One turn moves each row of this set onto another row. After a few examples, where does it send each row asked below?
K567: [  3 -23   2  -4 -33 -27  20  29 -15  21 -23  -8   9 -28  18 -24  14   2
   2  12   1   9  -1  19  -6  -6   8   6  -1   1  22 -15  11  20   2   8
  45   6   9 -14 -25  32 -36  -2  -4   5]
K786: [  1  -5  19   8  -3  25 -21  -2 -10  -3   7  29 -23  12   0   4 -19 -24
  14   4   0  12  -6   9 -31 -12  10 -15  28   5 -12  -3  -6  -9   6   3
  24 -11  18 -23   6  26   0  33   1 -43]
K940: [ 15  -6   2  15  -5   5  24 -15  26 -32  25  -1   6  26  12 -12   0  -4
  -7  37 -16 -11  -5 -22 -24 -16  -3   6  24 -19 -34   2  10   9 -25   5
  45  -7  19   6   8  -6 -16  -8   8  11]
K263: [ -3  -4  -2  -2 -35 -19  -4  20   8  19   9 -12 -15  17  25  -5  13 -14
  24 -17  19 -28  23  35  23  -9   7  29 -15 -17   7 -19  -6  15  35  16
 -14 -14 -16   8   5 -10   9 -12 -26  15]
K187: [-13  -3   6  10 -14  -8  24  17  12 -30  29 -55 -17   9   6  -9  21 -26
  -6   5  -3  19   8  17 -13  -7  -7  24   0   4  42   0   0 -12  -8  11
  23   6  37  14   0  12  -4  -9   5 -20]
K832: [ 10  11  34   7 -25   5 -36   2  -3  -2  -4  -1 -11  -1   0   0 -13 -10
   5 -14  -7  49   8   4 -17  -3   2  -1  -9   3   3   2  -7  -7   7   3
  20 -11  21  -3  -3  30  -1   3  -9 -57]
K307: [-16  40  14   2 -17 -20  46 -10  -3 -15 -19   4 -22 -14  24  -1  15 -12
  -8   4 -22  -7  18   6  22   9 -11  23 -13 -34 -31  10   1  14  25   5
  42  -7  13  10  13   4  19  -8  17   1]
K215: [-20   1 -27  -5  16 -10   7  -4  10 -30   3  25 -14  31  10 -13   0   3
 -15 -27 -13  -9  -8  14  -1   3  22  11  -2   0 -28 -13  15 -21 -13 -33
  -2  -4 -19 -14 -17   5 -46  19  -5   7]
K628: [-35   8   1  18  -2 -18 -11   8  26 -19  24   7 -10   7  17   9  24 -16
 -21 -45  13  -2  -5  48  -3   6 -17  24  -9  -2 -26  12  19 -35  -4 -15
 -11   2   0 -20 -14   0 -22  -4   8  -8]
K965: [-15  19  24 -19   4  10  20   7 -14   7 -23   5 -34  -2  -5  -6   8 -11
  19  19 -16 -28  19  22  46  17   3  22 -16 -25  -3 -18  -3   1 -15   4
   3  14   9  12  33  -2   3   9  11  18]
K367: [-15 -14  -9  38  -1 -21  12  29  -7  33  11   6  -5 -37  17 -29  10 -17
  18  37  20  12  -8  27 -12  -9 -16   7   6 -17  10 -20 -10 -12  14  -1
  37   4  14 -23  -6   4 -12   0  21  14]
K743: [-26  24  -3  12 -10 -10  21   3 -18 -35 -12  -7 -15   5   0   8  18  25
 -16   9   2   5   4   2  15 -18 -10  28  10 -26 -12 -13   4   6  20 -15
  12 -30  46  16   9 -17  31  17  10   7]
K879: [-22  15 -10  21  16 -12  -9 -13  18  -9  25  26  -8   1  16   0   1  11
 -13  -2   6  19   6   3   1  12 -10  -1 -21  -3 -28 -22   7 -33  -2 -27
   5  -2 -43  -9 -17 -29 -23  -8  23  -6]
K583: [-18   7 -17  15 -21 -11   6 -15 -19  38  34  -5 -27   2  53  -6   9 -18
  17  16 -15 -17  10  25  14  -2 -21  -1 -30 -21 -29 -16  -7   1  12   0
  16 -29   2  13 -21   3   3 -31 -16  19]
K936: [ -5 -24  -7   6 -10  -9  15  27   3  47  30  24   1  -8  -2 -29  20   8
  -1  22 -24  18  -4   1  -6 -20  -1  18  -5 -30  -7 -28  28  -5  21   7
  50  -5  13   4 -26  29 -25  -9   0  12]
K688: [-24  -4   6  -8 -15  -2  58   6 -33 -26  -3  15 -11  15  22   5  23   2
 -16  11  -3 -22   1  24  14  -6  -1  13   6 -13 -20  -4  30   0  10   7
  15 -24  62  20  -1 -16  13   2   2  -7]
K200: [-26 -10  -2 -12   7 -10  -4   8  40  -9  17  29  -6   8  17  -4   7   3
  -6 -28 -11 -41  -1  21  -7  -2   1   0  -3   2 -41  -3  12 -29  -8 -25
  -5   5 -18  -2  -4  -1  -9 -19 -10 -33]
K631: [ -4 -11  -9  -7  -9   9  29  24 -11 -13  -4 -43 -24  32 -16  20   0 -15
  -3  45   9 -16   9  -4  -8  -5  11  -1  19   8   1  -7  18  -8 -21   9
  25  -6   3  -9  15  -3 -28  18  13 -31]
K4: [  9   0   5   8 -11 -30   1  17  -4  51 -18  21  -7  10 -25  -8  13  -4
  10  18   0 -13  -7   2  -3 -17  -7  32  14 -18 -53   7  37 -21   4  -4
  17 -34  12  -8   6  13 -38  -8 -10  23]
K92: [-12  -8   4   4 -37   3   0  34 -30  20  30 -11 -19   7  26 -27 -11  11
 -15  -3 -20 -23   4   3  31 -12  -8  24 -27 -18   1 -16   2   8  20 -12
  -5 -41   4  22 -17  15 -32 -15 -12  11]
K828: [-19   0 -15 -16 -32   0   0  14 -10  11  15   2 -20   1  37   7  -3  15
  -3  18  15 -13  17   7   7   4 -14  24  -7 -13  20 -16   0  24  50  13
  25 -21 -36  -2  -1   3 -21   1  -6  18]
K823: [-39   2 -11  -3   7 -12 -30   0  25 -20  12   4 -16  10   9  17  16  11
   1 -26   1   3   4  41  -1  -1  14  -5   0  19   3 -25   9 -12 -25 -11
  -9   0 -18  -7 -29  -6 -15  15  15  -2]
K440: [-21  27  22 -20  -8   1  39 -31 -36 -19 -11  12 -20  -8  23   8  24   4
 -10  15 -13  11  17  13  22  20 -12  22 -11  -8  11  -5  17  10   1   7
  33  -1  21  15  -1   5   0   0   8  30]
K675: [-10  -2 -15  14  -4 -18  -1  22  11 -27 -15  -3  -7  -8  29  -6 -10  -1
 -22 -16   9 -12   2  12  -2  16  -1   0 -24   4 -13 -20  -7 -20  -2 -37
  -7   8 -19 -10 -10 -17 -39  -3  14 -39]
K698: [-31  24  31 -18 -13  -5   0   2  -2  14  -6   5  -7  13 -14   9  34  -5
  -1  26  -9 -17  24  20  50  14  10  23 -17 -31 -27  12  19  -6  -8  23
  31  -4  -1   7  12  -4  18  -8  24  14]
K615: [  8  20  19  22 -17  -9 -36   8  11 -10 -13  13 -11  24   1 -18 -24 -31
  23  -6  -1  41  -3  21 -10   4  23   4  -2 -10 -29  20  -7  -9  -8  17
  18 -22  23 -18   9  11 -23  19   5 -27]
K491: [ 10  26  21  36  -4 -20  29 -13   3 -20   3 -32 -23  11   0   7  -2 -38
  16  22  16  10  16   5  -7   1  -9  10  15  12  -4   5   3 -11 -25  14
   7 -17   1   2  18 -31 -18   0  32   6]
K21: [ -3  -2  19  15 -11  12 -25  15  -7   3  16  27  -2  22  -3 -11 -13 -30
  -6  18  16  33   0   1 -15   9   8   7  -4 -16 -20  20   4 -34  26  12
  38 -11  11 -27   9  14 -17  10   8 -53]
K749: [-30   1 -26   1 -15 -17  11  -3 -36  14  21 -15 -13  20  22 -14  12   5
   6   7  23 -17   1  16  18 -13 -16  24  -7 -17 -22   9  -5 -17  28 -22
   5 -34  -7 -16   3   5  10 -16 -49  18]
K22: [ 21  -3  33   4 -18   3 -12 -16  -9  -6  -5  38   6  12  21 -15 -25 -17
  18  10   3  26   2   3 -21   6  18 -24   0  11 -25   6   3  -6 -11  17
  29 -15  15  -7  -3  -1 -16  -3  -8 -43]
K132: [ 11   7  19  21  -2  -4   9   1  29   3  36 -26 -14  27 -19   7  13  -5
  14  19  -5  19  12  -3  -3 -14 -25  22  -6 -14 -28  -8  23 -26 -22  12
  -3 -15  28  28  20 -28   2 -32  -6 -11]
K605: [-28  -9   4  -6  -4   1  19  30 -17  -8   7   9   7  23  -4 -28  13  18
  -6  41  -7 -12  12   5  48   0  23  10 -22 -36 -13 -21   9  -9  -5   4
  19 -12  33  25   5 -29  16  -4  15  -4]
K199: [-22  -1   2  -5 -27  -2 -31  -5 -28  29  13   2 -14  19  24   1   6  -3
   1  23  -6 -59   7   8  18 -11  -1   6   3  -2 -19  -2  -2   4  -4  -8
   8 -47 -11   9 -17  10 -14 -10  -5  35]
K925: [-14   0  31   6   0   5  16  15  20 -17  33 -24  -2  -5  -5 -21   1 -11
  -6  33  10 -12   2  -6  -3  -1 -28  22  12 -11   1  31  -7 -22 -19   0
  35  13  -4 -12  37   6  -9 -25   6 -11]
K744: [ 17   0  13  23   1  25 -18  -4 -16   9  20  27 -22  26   1 -14 -18 -31
  20   4  -9  55  -4  15 -13   5   9  -1 -15 -14 -12 -20   3 -23  -2   9
  12  -3  34  -9  -2  12 -23  22  -4 -26]
K944: [  7 -15  -5  -6 -14 -32  23  14  -7  44 -20  16 -17   8 -15   8  18  -1
  27   7  -6  -7   9  12 -14 -30  24   3  26  13 -11 -34  39   3  11  13
  14 -32   9   9 -20   6 -15  10  -6   5]
K506: [ -4  -8   1   8 -15  -4 -19  -8  14 -10  18  12  11  13  22  17  22  16
 -32 -24  -8  11   3  18   2   8  -5   0 -33  -1 -34 -24  34 -16 -22 -15
  -2  -1  -3   4 -42 -11 -35 -17   4 -14]
K989: [-22  -8  17  12 -16  25   2  37 -15  -4   6  -9  -7  -5   1   9  19  10
 -12  27   2 -20   3  28  38  -5 -14  14  -9 -41 -11 -24   5  10 -10   5
   9   7  46   4  14 -13  19  13  28  -3]
K949: [  9  -1  19  29 -22 -40  -4  10  12  30  -2   9  16 -38  18 -39   9   9
  11  14 -12  14  -6   4  -7 -16 -20  14  -6 -18 -20  -5  -1   4  -5  -6
  34 -14  22   7 -15  11 -17 -36   0  22]
K338: [ -2 -12  -7  29 -41 -10   0   9 -26   7  19 -13  16   8  42  -8   7   1
   2  14  40 -14   5  28  27  -7  -4   5 -14 -25 -22  -9  -5  20  13   6
   9 -18 -14 -26 -13 -24  -1  -8  -9  28]
K85: [ -5   1  27   7  -3  -1 -20  -7   8   2  31  35  -7  26  -5 -17  -4 -21
  22  -6  -1  46   7  13 -19 -10  21  -2   3   5  -5   4   6 -33  16  19
  18 -22  24   4  -3   6  14  -1 -11 -44]
K352: [-20  -9 -10  -1  -1   9  19  13   4   5  24   8 -28  -1  22  21  12 -13
 -23 -27 -13  -4   6  31   0  14  -8  -3 -28   0 -18 -28  26 -22   4 -15
   5  20 -23 -15 -25  12 -34   1  11 -40]
K530: [  2   0   5   6  -6   6  32   2  19  -9  35 -34 -20  30  -6 -12   8 -17
  17  13 -36  27   9  14  10 -10  23   0  -5 -13  -5 -16  17  13 -44  30
  32   6   7   6  -8  11 -21   5  11  11]
K103: [ 21   2  22 -13 -15   8  37 -10  -1  -1  15 -30 -17  33 -25  13  22 -14
 -20   4 -23  -2  18 -24  -3 -10  -4  28   3  -6 -17   4  37 -16  -6   0
  25  -1   2  11   8  25 -16 -15 -21 -20]
K461: [ -2   1  -4  11 -10 -40  11  28 -21  40 -28 -15 -22   1 -21  -5  22 -23
  27   4  26  16   3  39   4  -6   3  32   2   2   7 -11  22 -22   4   5
  -3 -14  18 -16   0   8 -31  10  -9  18]
K719: [ -7  -1  15  15  -7 -39  -5  12  -4  44 -13   4 -11 -24 -16   3  24  -4
  22  12  23 -13   4  11 -19 -28 -24  17  28  11  -9  -6   9 -28  17 -15
   4 -29  15   2   4   0  13 -18  -8  -3]
K499: [-23   6 -11   8 -33  -6  14  22 -15  12  26   5 -39  19  31  10 -10   3
   9 -10  -2 -16   0  36  14 -15 -10  22   5 -12 -17  -7  23  24  24  23
  -5 -54   2   3  -8  -3 -33  12   1  34]
K602: [ 10  -7  32 -13 -12  17 -30  -4 -17  -3  -1  23  -2  27  -5 -15  -6 -19
   6  -3   3  29  -6  14 -13  12   8  13  -5  -1 -10  22  11 -27 -11   6
  18  -2  32 -16  10  34 -29   3 -34 -32]

K499 moves to K338
K506 moves to K823
And these:
K944 moves to K367
K688 moves to K989
K615 moves to K22
K187 moves to K132

